128 stands for zero in the data rows.
Some points, one per row:
[157 102  75 164 166  84 143 113 133  84 178 116 130 155 162]
[167 118 105 143 131  82 115 151 111  85  78  79 131 152 122]
[128 112 100 122 148 114  95 122 106 104  83  85 183 108 137]
[194 135 128 145  96  66 195 187 189  66  89  65  62 193  72]
[135 202 199 200  63 138 178  93 123 150 105 161  96 188  69]
[179 109  86 155 141  67 153 150 139  75 178  90  95 173 127]
[174 158 134 129 100  72 183 158 187  88 189  82  77 174  96]
[156 113 160  72  92 125 147 174 118 121  77  88  85 139  95]
[ 62  92 176 188 173 194 102 113 149 195 119 197 152  93 185]
[194 110 109 160 127  62 177 192 181  60  72  61  63 189  99]
[160  95  71 155 149  84 123 122 129  79  97 104 154 139 165]
[178 186 156  89  91 106 177 157 162 103 187  73  77 170  85]
[138  82  56 197 172  91 110  81 194  75 177 175 195 115 198]
[162 155 127 103 115  94 138 154 115  96  76  68  95 147 109]
[168 171 138  94 108  92 158 152 132  98  59  69  87 147  97]
[ 76 149  74 164 198 173 103  59 186 165 124 187 174  80 194]
[161 134 111 112 133  99 139 132 110  94  84  80 111 149 119]
[194 118 103 169 111  54 195 179 185  64 200  71  63 192  79]
[ 72  75 154 100 171 186  87 164 122 185 100 183 159  70 165]
[ 84  69 159  89 109 177  81 160  71 177 120 170 142  74 149]
[173 184 162 139  68 100 186 126 165 104 147  97  74 182  70]
[ 75  82 147  70 145 180  78 176  94 178 123 163 153  73 136]
[ 78  76 169  84 119 182 102 166  74 184 151 167 145  69 134]
[171  96  99 166 148  87  70 173 103  71  94  73 148 144 136]
[102 133 124  77 154 152  69 140  82 146  70 111 165  85 122]
[159 184 163 160  68 107 169 105 143 118  96 120  92 176  84]
[149 105  75 144 160  99 119 102 121  92 183 113 158 131 170]
[142 158 161  63  90 131 133 162  82 134  73  97 101 128  93]
[138  86  82 164 162  81  61 108 147  84  85 109 197 121 168]
[138 131  97 110 142 105 115 112  94 108  72  98 150 121 145]
[ 96 117 118  74 158 162  89 135 105 154  76 128 168  78 125]
[191 147 136 142  91  69 195 181 187  71  69  68  63 195  89]
[140 103  72 144 164  96 111  90 133  95 180 122 168 121 172]
[135 109  94 129 154 101  73 114 108 101  81  99 182 115 149]
[151 113  69 177 168 102 156  82 142  94 153 138 118 153 147]
[114 125  81 129 168 122 106  81 117 117 177 129 163 109 171]
[170 190 175  99  62  99 186 160 168 117 144  94  73 173  79]
[172 198 182  87  77 103 184 162 168 117 190  85  73 178  78]
[142 113  79 134 163 101 114  98 119 103 176 111 163 125 164]
[196 144 130 125 101  64 191 192 190  65  66  56  61 193  82]
[ 83 170 119 176 190 160 118  62 154 160 105 179 149 104 183]
[153 183 158 158  81  98 180 106 138 115 137 112  85 175  62]
[114  79 163  65 101 153 119 154  79 153 162 123 119 109 119]
[192 120 108 147 121  72 173 188 173  65  67  60  67 187 105]
[165  93  69 167 155  81 146 129 138  74 195 113 128 163 162]
[189 160 141 131  88  57 197 169 187  76 197  68  63 188  84]
[155 103  92 145 135  86  91 150  90  82  69  74 175 135 131]
[ 81 189 169 192 116 174 130  81 126 176  98 186 139 126 172]
[146  56 198  89  58 140 177 180 128 153 146 136  90 164  70]
[ 80  67 153  57 129 176  90 168  62 176 127 146 152  69 118]
[155 109  95 165 159  87 128 148 124  86  70  94 127 143 155]
[ 98 187 176 136  86 161 136 116  75 165 113 160 122 124 137]
[198 106  82 194 104  57 200 187 197  58 192  86  58 200  69]
[146 104  83 151 164  96 136 110 124  96 191 121 135 145 160]
[185  96  76 176 138  69 165 170 155  66 175  87  86 182 126]
[ 97 189 175 141  90 156 136 108  78 164 118 159 123 132 132]
[185 127 111 139 114  81 180 154 168  75 197  76  69 183  92]
[178 131 112 133 125  75 162 150 144  82 179  75  84 172 104]
[196  90  79 190 130  56 194 195 187  56 194  75  60 196  76]
[187  87  70 191 156  60 172 167 166  61 199 108  87 177 134]
[ 67  71 147  60 164 192  77 172  87 190 147 171 169  60 128]
[ 85  64 174  97  88 173 113 165  65 177 109 168 139  85 133]
[135 186 189 154  58 139 178 142 113 154  99 149  97 164  63]
[ 79  75 133  79 175 177  88 142 109 173 159 164 167  68 152]
[111 113  93 109 174 129  60  90 125 121  91 110 193  80 155]
[144 183 157 165  87 123 168  85 122 123 129 130  94 167  86]
[ 79 115 113  67 151 175  85 115 133 168  90 147 176  74 140]
[ 64 142 129  94 184 183  75  93 141 178 133 174 168  68 171]
[ 82 141  93  97 188 167  81  74 152 154 171 155 182  61 175]
[172 143 119 141 107  98 176 118 146  93 171 100  83 169  90]
[174  89  65 185 159  68 153 160 164  69 193 129 107 164 155]
[115 113  82 118 174 124  87  80 129 116 152 124 186  94 170]
[120  98  84 126 161 126  77  88 140 107  87 109 199  93 154]
[103 180 165 170 103 159 140  86 101 159 110 164 125 127 133]
[189 162 142 127  87  60 196 169 186  78 194  68  64 187  84]
[165 166 130 105 115  93 158 144 133  98  69  77  90 149 101]
[145 165 138  82 111 119 118 150  87 118  73  83 120 130  93]
[109  88  60 168 181 115  78  63 188 103 175 164 196  98 194]
[ 67  72 152  86 158 189  88 138 102 187 126 176 160  60 160]
[126 117  68 156 177 122 127  72 136 111 158 140 154 118 178]
[151  57 184  56  55 139 165 186 128 142 153 103  89 144  74]
[172 127 103 129 127  78 153 148 130  83  63  75  94 158 115]
[185  86  68 190 161  61 168 162 161  62 199 113  91 174 144]
[179 138 116 120 117  68 163 147 143  85 101  75  85 170 100]
[116  92 154  70 108 158  98 152  73 154 151 122 130 109 116]
[159 103  83 147 146  84 124 136 114  79  57  90 143 144 156]
[138 193 175 169  74 121 170  99 137 136 113 136  98 163  93]
[126 104  72 151 172 110 111  85 172  99 167 134 172 121 174]
[191 127 117 147 112  68 191 182 191  64  74  68  68 192  85]
[141 179 180  74  78 130 160 152 104 139 180 110  93 138  70]
[106  91  60 176 187 129  82  64 186 110 130 172 192  92 193]
[156 131  94 175 128  83 170  96 137  95 157 121  95 172  95]
[ 76  70 194  94  79 190 109 182  60 193 122 188 134 102 137]
[ 79 151 100 182 180 169 108  71 163 166  98 184 155 102 187]
[ 89 151 116  93 174 166  69  98 137 162 155 153 165  78 161]
[118 173 143 100 124 145 124 114  81 141 171 124 133 113 135]
[157 198 181 148  68 113 185 115 148 126 128 118  82 176  55]
[ 90 137  89 103 171 156  78  87 138 147 159 146 184  71 167]
[187  94  83 181 142  55 171 177 159  62  61  82  80 173 123]
[138  92  82 154 153 104  87 115 134  90  87 104 195 100 160]
[112 143 102 172 163 128 132  74 126 134 108 154 133 129 159]
[ 94 115  77 112 189 141  74  65 166 130 184 142 190  77 179]
[102 180 145 132 127 156 127  82  97 152 131 154 133 116 160]
[103 182 174 104  88 152 134 123  72 158 135 143 119 117 128]
[ 80  85 187  80  88 187 103 191  67 188 122 179 134  78 126]
[ 57  77 172  98 160 200  67 182 117 200 100 198 157  57 169]
[109 172 130 162 138 142 126  72 118 144 101 156 133 123 167]
[175 183 157 112  83  85 186 136 165 101 184  86  72 179  92]
[161 166 161 151  87 103 181 113 149 114 152 112  81 171  66]
[107  69 190  98  78 167 154 176  84 177 121 170 118 139  79]
[ 78  82 166  89 132 183 101 176 100 181 115 177 142  82 149]
[155 158 130  83 126 100 113 156  83 105  85  66 117 131 102]
[ 84  58 191 113  74 185 122 165  65 190 114 184 133 108 139]
[169  97 104 161 147  91  58 173  95  72  80  65 154 140 134]
[201 118 114 168 102  65 201 198 200  57  57  59  56 200  55]
[ 95 149 129  85 147 158  76 123  82 152 147 134 159  80 151]
[ 86 112 126  75 164 172  76 131 118 167 126 143 169  81 133]
[167 158 134 124 106 100 174 131 143  95 194  86  82 160  78]
[156 104  82 146 142  91 124 125 123  86 106 105 149 138 159]
[105 189 163 188  92 145 149  75 101 150  97 161 119 139 120]
[ 87 129 101  79 166 159  79 101 107 145  90 114 193  62 129]
[ 76 151  82 157 194 172  83  66 173 163 112 175 175  78 188]
[123 185 162  91  93 140 140 120  77 145 163 127 112 126 106]
[175  88  77 182 157  78 138 160 154  69  65 101 114 167 158]
[191 129 114 160  97  64 194 162 183  71 190  80  65 191  65]
[107 170 130 172 155 144 129  66 124 143 126 160 134 127 167]
[108  56 200 154  59 160 164 156  83 174 104 172 108 162  67]
[133 102  66 178 186  95 134  79 163 100 153 153 155 142 177]
[139  65 195  54  58 149 164 197 118 159 169 129  92 138  61]
[175 129 107 176 113  95 177 111 155  86 143 115  83 181  81]
[166 193 178  74  73 112 174 163 150 121 186  88  77 169  80]
[153 115  86 125 151  96 130 115 108  93 112  96 141 134 151]
[119 110  72 134 179 126  88  74 154 115 183 139 184  94 179]
[139  59 201 139  61 149 178 155 126 163 113 160  96 180  61]
[125  83  69 169 170  98  65  79 180  87 121 146 199 107 186]
[ 74 169 109 178 191 178 102  73 177 175 101 182 159  88 187]
[201  99  82 193 110  56 201 198 200  55 201  72  55 202  70]
[190 112  99 161 124  65 183 180 174  64  72  68  69 190  85]
[ 74  75 182  57  96 198  59 197  56 196 142 182 147  63 118]
[ 91 159 130  77 151 157  87 107  78 154 169 135 161  72 151]
[ 99 138 107  87 158 140  65 103  83 138  67 116 178  79 146]
[ 98  98  59 168 190 136  95  59 188 118 141 173 189  93 196]
[ 65 141  60 180 199 178  60  58 198 170 106 194 180  70 199]
[ 78 175 169 179 106 178 121  99 107 180 102 187 139 109 167]
[180 184 157 106  81  90 188 148 166 100 189  77  71 179  68]
[154  82  58 197 166  97 132 115 179  69 188 158 183 142 190]
[138 146 105 134 135 116 142  92 111 114 163 121 118 133 147]
[136 135  97 142 143 112 133  89 109 110 153 120 130 130 152]
[170 127 108 139 126  90 148 140 130  84  71  86  97 162 126]
[164 159 129  97 114  99 141 141 126  99  63  77 100 148 110]
[ 69  91 154 168 184 186 107 108 176 187 102 188 151  78 175]
[172  90  88 165 149  79 105 161 112  70  76  80 154 138 148]
[ 81 150 113  89 180 172  60  93 131 166 145 157 175  69 167]
[ 98 144 131  69 142 154  88 133  68 153  73 119 165  82 118]
[ 94 104  73 116 174 138  73  69 174 125  96 139 198  67 174]
[ 64 168 100 180 199 186  87  64 188 181 103 195 167  76 196]
[144 105  74 138 161  92 115  94 125  93 185 114 165 125 169]
[120  75 186 185  62 147 170 142  99 161 104 166 103 171  87]
24 more points follow, each with its number after it:
[ 59  76 179  84 123 198  73 183  79 199 134 193 154  63 155] 0
[117 197 194 177  70 157 159 110  88 163 112 166 108 154  71] 1
[194 109 102 170 118  61 188 187 193  59  72  67  70 193  75] 2
[ 72 157 134 102 177 178  87  90 149 175 130 173 161  80 163] 3
[ 71  75 180  70  96 191  97 183  60 192 133 179 143  79 134] 4
[114 126 187 116  61 155 152 147  77 164 108 154 108 131  89] 5
[143 188 171 108  73 132 161 136  99 137 142 122  97 145  80] 6
[159 101 100 163 152  99  63 160 105  81  84  79 157 133 141] 7
[136 161 126 141 126 127 144  84 109 126 138 128 121 129 130] 8
[ 81 169 172 138 116 179 119  97 102 180 125 181 139 109 170] 9
[202 113 113 172 105  70 201 201 200  55  61  55  55 201  69] 10
[ 69  77 157  58 139 188  75 173  89 188 136 169 157  69 136] 11
[137  91  84 155 160 101  68 116 134  87  86 106 194 116 162] 12
[ 97 123  64 166 183 141 104  64 174 133 109 167 172  94 189] 13
[106  65 161  64 101 162  59 171  60 162 129 130 132  90 115] 14
[153 107  99 136 148  72  77 151  89  84  81  69 170 130 123] 15
[120 136  78 187 182 127 143  65 139 122 127 157 132 142 166] 16
[126 139 172  77  86 146 139 145  80 148 169 125 109 124 107] 17
[147 101  73 167 161 102 143 103 139  89 174 133 143 138 170] 18
[183  93  66 187 155  60 176 143 160  68 191 118  90 182 101] 19
[ 71  72 188  74  83 194  98 192  57 196 126 187 142  71 134] 20
[161  82  58 196 169  70 135 128 173  66 194 145 168 146 185] 21
[189 113 108 149 128  60 157 186 163  65  69  61  69 182 101] 22
[182 119  86 189 117  65 186 140 170  76 173 108  72 190  63] 23
Which two of these numbered points are nearest to each point below, ignoring the direction in which the first points spread most? Their numbers follow each, nearest first.
[134  90  74 152 163 109  66  89 159  95  72 125 196 105 172] > 12 7
[176  96  87 161 143  61 116 164 115  71  72  73 136 163 141] > 7 12
[ 79 119  57 180 198 166  76  56 199 150 107 192 185  81 199] > 13 16
[139 114  87 119 177 103 103  94 111 102 185 107 164 127 166] > 18 19
[109 126 176 111  75 157 144 139  86 163 107 152 118 124  97] > 5 6
[ 82 169 168 133 121 177 115  98 101 178 129 178 141 108 169] > 9 6
[ 91 120  57 173 189 146 100  58 184 136  98 176 179  89 195] > 13 16
[ 98  75 182 139  86 173 134 136  82 177 112 176 128 122 107] > 5 4
[ 88  61 174  69  91 175 109 174  58 176 149 156 131  88 122] > 4 20
[129 136 178  75  77 146 143 152  80 149 169 124 104 129 100] > 17 6
[132 147 118  88 141 110  79 124  72 120  89  89 157 105 116] > 15 7
[196 150 135 124  92  73 197 184 192  68  62  61  60 197  72] > 10 2
[102  66 193 142  73 172 143 142  70 177 111 176 121 130  98] > 5 4
[ 78 172 164 148 137 179 118  97 119 181 115 184 145 110 175] > 9 8
[147 112  78 139 165  96 121  99 120 100 188 112 158 130 167] > 18 19
[ 62  77 172  82 135 197  90 174  88 197 121 192 153  67 158] > 0 11
[ 69  72 191  79  87 196  95 195  59 198 129 193 140  69 131] > 20 4
[175 125  94 177 116  74 177 140 158  84 174 109  78 181  70] > 23 19
[169  99  76 161 149  86 140 138 130  75 179  98 125 159 157] > 18 19
[193  90  84 183 139  60 173 186 171  59  56  75  70 186 104] > 2 22
[ 58  79 153  56 149 197  62 173  80 194 132 177 166  56 144] > 11 0
[201 120 118 161 109  61 196 200 199  56  62  55  56 200  67] > 10 2
[125  88  74 159 156  94  85  93 157  93  64 122 198 107 173] > 12 2
[123  66 158  64  99 142 117 165  82 143  85 109 119 120  93] > 14 11
[102  70 187  63  80 166 131 177  71 173 156 153 118 111 102] > 4 20
[ 95 196 194 200  61 163 155 103  82 175  93 185 119 165  75] > 1 9
[141 159 128 148 121 122 145  88 110 117 136 123 110 140 128] > 8 3
[140 162 125 151 124 123 151  79 114 122 137 128 117 135 130] > 8 3
[189 116 112 138 130  59 137 187 156  67  71  58  75 179  98] > 22 2
[142  59 201 147  61 148 181 152 132 162 111 160  95 185  56] > 5 4
[115 200 196 196  63 146 170 112 102 162 104 166 104 163  66] > 1 9
[116 195 197 174  62 154 168 123  90 164 107 165 106 166  56] > 1 5
[ 73  73 187  64  78 195 106 194  56 195 125 184 136  75 114] > 20 4
[122 121 100  99 157 120  57 108  84 116  89  91 189  86 128] > 15 7
[ 60  61 186 143 117 196 100 158 109 198 124 197 150  89 173] > 0 4
[163 134 104 178 118 105 171 102 165  97 147 127  87 174  87] > 23 8
[115 115  97 102 152 120  75 109  87 114  86  88 194  97 125] > 15 7
[139 161 129 153 121 126 148  82 110 120 146 129 110 140 129] > 8 9
[111 116  97 101 158 124  60 106  87 115  88  93 192  88 139] > 15 7
[112 186 193 185  68 149 164 115  99 164 107 167 108 154  76] > 1 9
[201 112 118 171 111  58 201 200 200  55  55  59  55 201  65] > 10 2
[146  74 198 148  62 142 182 148 136 156 115 153  92 186  56] > 5 0
[ 71 157 123 112 189 184  74  90 158 177 118 177 170  69 179] > 3 8
[118 156 143  71 126 137  67 152  63 137  83  99 136 104 114] > 14 17
[170  81  63 199 181  58 141 149 174  61 198 148 153 154 183] > 21 18
[115 139 148  81 116 150 110 144  80 149 167 125 132 107 120] > 17 6
[ 65  69 146  62 173 190  57 166  85 188 157 168 169  57 142] > 11 0
[ 68  73 142  66 177 190  82 144 104 186 154 169 169  59 150] > 11 0
[176 132 109 181 108  95 184 107 161  87 152 120  75 186  73] > 23 8
[154 108  78 163 162  87 145 105 132  88 189 118 129 154 157] > 18 19
[198 105 101 177 114  57 194 196 192  57  56  60  59 196  77] > 2 10
[138 123 107 101 143 114  66 127  75 105  83  77 181 115 110] > 15 7
[139 195 179 105  67 139 160 134  94 144 136 127  99 142  77] > 6 17
[101 106  65 169 182 129  95  61 183 121 130 173 181  91 190] > 13 18
[156  92  61 174 167  93 146 102 146  78 182 129 144 142 171] > 18 19
[107  68 188  88  80 159 138 169  69 168 144 157 114 123 104] > 4 20
[129 196 199 198  57 148 177 125 115 166  93 172 101 189  63] > 1 9
[195 109 100 172 119  58 192 193 184  59  55  64  61 195  82] > 2 10
[ 78  82 149  73 139 178  93 169  80 177 145 160 152  73 121] > 11 0
[112 135 166  85  90 153 127 145  70 155 155 132 119 111 115] > 17 6
[191 126 109 162 108  61 193 174 181  69 198  73  65 190  77] > 23 19
[ 83 109  57 172 195 142 102  56 195 133 128 184 186  85 199] > 13 16
[187 127 112 165 108  64 192 171 176  72 192  78  67 189  79] > 23 19
[160 106  98 134 145  76 108 155  99  78  79  67 150 143 112] > 15 7
[ 79 154 169 185 107 176 121  99 122 179 104 189 142 120 173] > 9 1
[124  81 165  60  95 144 121 160  68 148 161 111 112 108 110] > 14 11
[154 112  78 158 167  96 144 101 132  92 184 123 127 140 157] > 18 19
[182 116 103 142 129  59 141 172 139  73  71  66  89 168 113] > 22 2
[ 63 141 130  96 181 184  74  94 141 180 129 177 167  66 174] > 3 8
[ 93 173 162 163 118 171 124  91 107 170 113 173 136 111 161] > 9 8
[129  95  85 163 166  93  62 105 151  96  86 119 193 115 171] > 12 7
[137 158 126 138 126 119 144  88 108 118 141 125 120 147 133] > 8 3
[132 186 174 104  81 144 150 133  97 148 136 132 106 134  87] > 6 17
[121  85 158  68  99 155 102 158  66 151 151 117 125 114 109] > 14 11
[142 133  82 167 152 111 149  80 129 111 136 138 122 148 150] > 16 18
[199 112  93 184 103  72 199 187 195  60 198  77  59 199  59] > 23 19
[175 110  99 149 138  78 142 164 133  73  75  74  94 161 138] > 22 2
[ 81  69 173 121 116 184 107 152  92 184 121 179 148  93 161] > 0 4
[101  69 180  74  86 166 125 166  66 171 153 151 122  97 115] > 4 20
[112 139 144  63 124 155  89 152  62 147  88 113 140  92 108] > 14 17
[ 73  63 173 148 123 184 103 158 113 182 116 187 151  96 173] > 0 4
[ 88 168 171 177 100 167 121 110  98 169  97 175 138 116 160] > 9 1
[190  89  70 192 144  81 183 175 172  60 200 105  71 186 105] > 19 18
[100  59 172  66  79 168 114 169  60 171 145 146 127 105 108] > 4 20
[ 73 153 118 111 187 179  72  88 157 172 123 173 172  71 178] > 3 8
[ 70 137 113 110 178 184  76  97 166 180 121 178 169  72 168] > 3 23
[150 130  83 179 156 104 165  89 144 101 147 134 109 168 120] > 16 23
[149  66 192 148  66 139 183 156 139 150 121 149  91 187  56] > 5 0
[191 106 109 172 107  66 194 195 185  66  66  68  61 192  75] > 10 2
[ 86  84 175  75  96 176 108 184  75 177 126 165 134  92 128] > 4 0
[ 83 182 158 184 123 170 126  79 128 171 105 182 144 119 173] > 9 8
[180 136 115 178 102  82 190 127 167  85 160 102  74 188  58] > 23 8
[134  94  72 169 175  96 133  86 152 102 160 152 155 126 174] > 18 19
Now 24 new points, numbered from 0 again:
[158 186 169 194  72 106 185  94 157 115 109 124  80 187  64] 0
[188 129 113 123 118  87 163 178 157  73  70  62  75 174  74] 1
[144 121  93 131 160 102 123 110 104  97 188 101 137 133 155] 2
[132 181 148  86 107 127 133 126  84 132 165 104 113 127 115] 3
[157 169 148 192  84  94 182  92 150 109 117 126  84 186  54] 4
[105  69 188 110  69 164 143 170  74 172 121 165 116 128 102] 5
[136 111  83 118 153 112  94  97 107 102  58 103 181 113 159] 6
[159  93  80 170 157  60 123 146 122  74  58  95 146 144 161] 7
[ 65  74 130  63 169 192  78 145 122 187 127 167 179  59 146] 8
[193 115 108 160 115  65 183 190 183  63  60  61  69 190  67] 9
[ 85  81 139  61 148 175  93 137  72 170 151 142 164  68 121] 10
[121 151 119  95 145 135  89 108  85 129  67 108 158 100 140] 11
[142 168 133 118 124 124 142 109 102 121 176 111 112 129 135] 12
[ 68 172 126 167 195 185  69  76 176 182  99 192 161  77 190] 13
[108 131 155  86 111 160 107 141  71 160 156 137 137 105 121] 14
[145 102  89 126 149  90  70 118  99  90  79  88 184 121 144] 15
[ 83 164  97 186 196 163 112  62 169 161 115 181 154 107 189] 16
[195  91  80 187 131  60 191 191 182  57 192  77  62 193  87] 17
[ 88 112 127  61 153 171  82 134  92 166  87 136 173  70 128] 18
[164 123  90 149 133  98 151 125 132  91 183 102 111 159 135] 19
[ 61  77 166  94 159 198  76 174 116 198  99 194 158  61 164] 20
[112  91 185 110  78 156 142 145  76 163 137 152 112 126 106] 21
[159 146 120  95 130 101 110 146  90 101  83  69 125 133  98] 22
[167 120 104 130 140  76 128 151 130  82  89  77 109 146 129] 23
The same question for these:
[118 178 145  87 115 143 124 110  73 139 175 122 124 106 137] > 3 12
[155  94  80 165 157  66 117 139 124  78  61  96 152 138 161] > 7 6
[ 59  79 121  71 179 193  87 140 151 189 137 173 182  58 154] > 8 20
[132  91  76 148 163 113  61  87 157  97  60 123 196 102 170] > 6 7
[107  78 188 106  79 160 138 149  70 168 136 157 114 122 109] > 21 5
[170 166 135  94 108  98 151 147 128  97  59  74  88 154 104] > 11 22
[174 123 109 126 134  71 133 162 124  78  78  66  98 152 121] > 23 1
[181 124  93 151 122  72 179 137 155  80 192  97  79 179  89] > 19 2
[142 117 167  64  97 137 133 168 116 134  68  97  96 126 105] > 18 1
[ 72 156 111 151 187 175  81  89 174 172  90 179 160  85 181] > 13 16
[162 170 148 182  91  88 181  92 150 108 134 117  85 177  58] > 4 0
[152 114 171  58  85 131 142 177 112 128  61  86  87 134  96] > 18 20
[ 68 164 123 130 187 185  69  82 165 179  93 184 166  75 183] > 13 16
[ 61  71 163  95 173 198  84 170 123 198 105 194 160  61 166] > 20 8
[142 195 190 185  77 124 171  98 138 140 121 145  96 177  68] > 0 4
[198 122 118 150 110  57 195 198 194  58  64  56  57 198  81] > 9 1
[148 114  87 116 146 101 105 117  98  98  78  91 172 127 138] > 6 15
[178 135 122 116 121  93 142 176 149  81  82  65  81 167  96] > 1 23
[167 116  88 135 141  82 136 135 121  85 107  87 115 153 140] > 23 6
[127 150 177  73  78 154 138 156  77 153 162 128 108 119  97] > 14 3
[172  92  80 182 159  82 134 156 148  66  74 102 146 156 165] > 7 23
[149 201 197 199  68 118 183  95 145 138 116 145  88 190  56] > 0 4
[187 193 163  72  82  81 189 182 183  93  82  60  65 186  63] > 18 1
[149  94  89 143 141  86  56 136 100  84  73  79 188 119 139] > 15 6
[ 88 157  94 180 193 157 108  64 165 154 111 174 158 108 187] > 16 13
[ 57  78 164  90 181 200  60 179 153 200  92 199 164  60 171] > 20 8
[139 128  96 118 153 108 119  96 102 108 188 109 140 127 158] > 2 19
[195 117 110 155 119  63 175 195 182  61  65  56  63 194  95] > 9 1
[164 137 116 108 131  91 113 159  99  91  79  64 117 133 106] > 22 11
[165  96  99 152 144  87  72 160  88  77  77  66 182 131 109] > 15 6
[193 163 135 109 100  70 176 188 181  73  71  56  64 183  60] > 1 18
[159 159 153 171  89  94 180 100 146 113 138 118  86 174  59] > 4 0
[ 86 157  81 178 195 166 109  62 173 159 109 178 163  93 191] > 16 13
[186 115 104 146 130  71 172 171 160  70  58  70  74 176 107] > 9 1
[ 83  81 140  67 152 177  89 135  81 172 146 148 164  68 128] > 10 8
[185  86  79 185 154  71 146 174 148  62  56  92 103 179 153] > 7 23
[ 80 159  85 187 192 166 106  60 175 160  98 183 159 100 191] > 16 13
[ 80 163  89 186 191 167 107  61 172 162  97 182 157 102 190] > 16 13
[187 151 126 104 112  85 145 182 159  77  68  57  74 174 101] > 1 11
[161 117 115 119 135  85 128 162 119  91  85  79 105 142 125] > 23 1
[193 120 116 150 125  65 167 194 177  62  68  55  66 190  96] > 9 1
[171  89  90 171 152  63 111 161 120  68  77  85 147 145 151] > 7 15
[109 136 144  78 123 155  97 138  68 152 155 127 144  97 131] > 14 3
[194 173 147 110  91  56 196 186 193  72  57  58  60 193  75] > 1 9
[181 188 163  82  82  98 184 174 174 100  74  68  69 174  72] > 18 1
[ 82 166 126 127 175 173  84  93 168 168  92 170 154  88 172] > 13 16
[161 100  97 157 135  74  85 158  97  77  82  73 166 143 118] > 15 6
[146 199 184 181  60 115 183 101 137 132 107 133  87 176  84] > 0 4
[ 76  91 172  82 128 186 101 175  99 186 114 178 143  80 147] > 20 21
[133 130  92 113 155 119 117  95  99 112 185 109 149 114 161] > 2 19
[144 172 157  97  94 119 154 132 116 128 173 107  99 147  97] > 3 14
[ 67  91 160 124 152 188 101 125 110 186 109 182 150  87 172] > 20 21
[193  87  71 192 137  58 182 189 175  57 186  85  67 192 103] > 17 19
[134  80 189  83  71 150 159 157  95 152 155 132  97 150  88] > 21 5
[ 79 124 110  73 165 174  82 119 113 162  87 136 187  60 134] > 18 1
[194  92  76 184 134  59 188 182 179  59 200  84  66 191  84] > 17 19
[152 128  99 115 148  83 132 108 104 100 187  98 128 132 147] > 2 19
[167 101  88 164 154  75 131 157 119  73  65  81 123 150 150] > 7 23
[183 116 122 149 106  79 187 187 182  75  86  76  69 184  88] > 9 1
[104 164 122 111 159 149 109  84 100 143 158 138 150 103 166] > 12 19
[188 157 135 102 105  68 169 181 173  77  72  60  67 178  94] > 1 11
[100  76 168  76  87 166 120 147  63 166 138 144 125 108 124] > 21 5
[172 197 183 174  57 108 192 104 170 119 103 121  75 194  57] > 0 4
[157 104  99 137 145  92  81 151  89  82  81  70 171 140 132] > 15 6
[163 174 153 184  88  99 183  91 146 111 133 125  84 180  55] > 4 0
[ 92 126 175 106  93 168 128 133  68 172 122 162 129 103 147] > 21 14
[ 89  73 190 140  86 177 130 132  74 182 127 181 130 120 146] > 21 5
[ 59  78 125  72 178 193  85 143 147 190 135 175 180  57 155] > 8 20
[ 74 122 110  67 155 178  79 112 124 170  90 149 180  67 143] > 18 1
[170 150 184  68  64 119 183 178 161 127 183  90  78 170  75] > 14 3
[169 172 139  96 106  92 160 152 136  98  75  70  86 150  97] > 11 18
[145 198 189 176  74 121 172 106 134 137 118 138  91 180  79] > 0 4
[128 201 197 195  57 136 177 107 116 158  96 165 100 187  71] > 0 4
[ 58  64 167 126 189 197  80 140 150 197 119 198 155  66 179] > 20 8
[ 81  66 154  55 124 175  90 170  59 175 124 144 151  68 116] > 10 14
[200  94  80 190 116  60 200 199 198  55 200  67  56 201  54] > 17 19
[ 69 149  62 196 197 175 102  58 194 168  93 194 173  80 198] > 16 13
[ 70  69 158 106 139 187  97 150  96 186 122 182 154  73 165] > 20 21
[ 70  70 164 111 124 189  93 143  98 187 106 186 150  85 169] > 20 21
[123 173 140 184 108 127 153  74 117 134  99 151 117 139 110] > 4 0
[128 138 110  91 147 123  71 121  73 118  88  86 174  97 123] > 22 11
[ 62  77 164  59 149 197  71 191  95 198 123 191 161  65 128] > 20 8
[144 109  99 120 141  96  79 122  97  97  89  92 175 122 138] > 15 6
[ 61 150  73 197 192 185  86  59 194 177 119 198 173  78 197] > 16 13
[ 56  79 164  57 178 200  56 197 111 200 130 197 168  56 150] > 20 8
[137 108 108 147 146  93  88 125 100  96  88  92 182 120 129] > 15 6
[197  95  72 196 122  68 199 185 193  57 196  97  60 199  57] > 17 19
[ 66  74 153  58 143 192  81 177  70 188 144 166 162  59 128] > 10 8
[ 62 140 120 162 194 193  70  88 183 190 107 190 172  64 190] > 13 16
[153 193 166  93  77 120 171 146 121 123 180 100  86 148  93] > 3 14
[ 72  65 160  73 134 188  64 170  71 187 154 169 155  63 145] > 10 14
[185  98  89 195 124  71 186 188 200  71 190  81  68 185  71] > 17 19
[101  69 151  70 115 157  89 154  68 160 169 139 136  96 137] > 10 14
